Some points, one per row:
[-30  24   7  11  25 -50  19 -44]
[-30   4  -2   6  46  -2  10  -7]
[-27  21  -1   6  37 -13   0  17]
[  73   26   -4  -39 -124  -47  -16   47]
[-27  -3  -6 -49  25  -4  47 -21]
[  66  -18   13    4 -127    4  -23   32]
[-30  11  -7   3  35   0  10  -3]
[ 56 -78 -22  -1 -23   7 -65  15]
[-22 -18   3  -9  23 -14 -18  13]
[-28  63   4  16  45 -23 -31  79]
[ 29   4  13  -7 -54 -15  -1  12]
[-36  19   7   8  40   3  12  -4]
[-25   2 -11  -7  24  -2  11  -9]
[-32  34  26  22  64  16  -2 -32]
[ 102  -39  -13  -61 -127  -32   33  -53]
[ 47   1   4 -26 -86 -66  35 -71]
[-22  13   1  -1  21 -11  11  -3]
[-35  56  21  26  11  56   6  -1]
[-24   6  -1   3  31  -6   8   1]
[-16   1  -6   1  21  -4   7   6]
[ 39 -13   6 -25 -80 -26  16 -27]
[-26   6  -4   6  34  -5   8   1]
[-58  32   9  14  69  28  24 -19]
[-37  27  12  15  44   2  13  -6]
Then 10 other points, each followed by its number:
[ -7 -10 -12   8  33   3  22 -12] 0
[-4 34 42 -9 34 -8 27 38] 1
[-26  -7  -9   1  33  -2  15  -7] 2
[-27  32  25  20  49  15  -6 -25] 3
[ 127 -114  -62  -30  -86   19  -45   17] 4
[-25   7  -6   5  34  -3   6   0] 5
[-40   8  18  -1  40 -18 -20  23] 6
[-19  26  -7  -5  30 -17   4  16] 7
[ 127  -12   59  -51 -127  -56  -29   39] 8
[-18  56   8  20  32 -30 -33  82] 9
Which two of these numbered points are nearest to each point below, looking only along the 3 directions in which the first points spread most? Their numbers follow each, nearest first.
[-40  13   6  -2  30 -21 -12  29] > 6 7
[-22   1  -2   5  43  -4  17  -9] > 2 5
[-36  36  32  -9  91   4  43  19] > 3 6
[-41  41  33 -10  77  13  47  17] > 3 6
[-18  16  -4   4  23 -15  -1  14] > 7 5
[-14  68 -13   7  24 -18 -32  99] > 9 1
[-24   7  -3   3  34  -6  10  -1] > 5 2
[ -7  -5   8  18  -1 -17   5  11] > 7 5
[-40  35   3  15  59 -12 -14  33] > 6 3
[ 118   -6   37  -24 -127  -35  -16   33] > 8 4
[-31  54  16  21  10  42  10   2] > 1 7
[-26  12  -4   2  34  -6   8  -1] > 5 2
[  86 -102  -24  -13  -51   17  -81   14] > 4 8
[  7 -68 -10  -8  31  14 -10 -43] > 0 2
[ -3  57   4  23   6 -35 -45  97] > 9 1
[-31  -5   0  10  51   2   8 -19] > 2 5
[  6  -6  -6 -16 -16 -12  16 -15] > 0 2
[ 127 -127  -67  -59 -127   50  -86   29] > 4 8
[-21 101  69  32 -11  67 -11  61] > 9 1
Now 10 new points, numbered from 0 again:
[-39   6  -3   8  59  -1  13 -15] 0
[-33   8  -6   0  33   9  23 -16] 1
[ -3 -49  26   7  39  33 -38 -71] 2
[-41  35   7   8  23  41  40 -31] 3
[ 45 -18 -29 -13 -78   4 -18  33] 4
[  5   1  -4 -14  -7 -12  13 -13] 5
[ 22  35  12  22   0 -23 -26  68] 6
[ 24  -3  17 -32  15   5  61 -11] 7
[-20  -4 -14 -17  21  -3  24 -14] 8
[-32  -1   2   8  51   2   7 -21] 9
Which two of these numbered points are nearest to each point below, looking only along the 3 directions in which the first points spread most? Their numbers follow each, nearest first.
[-42  30  34  -2  98   7  33  20] > 0 9
[-15  -5  -2   2  26 -31  25  -9] > 8 1
[-57  21  13  28  95  24  24 -42] > 0 9
[-43  22  39  -5 103   8  35  10] > 0 9
[ -8  48   5  14  14 -32 -33  77] > 6 5
[-41  44   8   3  20  46  45 -37] > 3 1
[ 105  -95  -64  -48 -127   22  -24   46] > 4 5
[  98  -41  -45  -17 -127   15  -29   55] > 4 6
[-48  18   8  12  61   3  13 -11] > 0 9
[  7 -13 -29 -16 -24  -2   6  11] > 5 7
[-26 -19  27   6  55   5 -30 -22] > 9 0
[-23  58  41 -32  37   3  62  18] > 3 1
[-28  -8  18   7  49   2 -19 -11] > 9 0
[ 124  -44   27    0 -127   12  -44   49] > 4 6
[-23   8  -4   0  31  -8   8  -1] > 1 8
[ 109  -43  -49  -18 -127   19  -34   61] > 4 6
[-12   8   1   2  16  -9   6   0] > 8 1
[ 44 -15  13   3 -91   4 -17  23] > 4 5
[-31   4  -3   8  53   2   9 -11] > 9 0
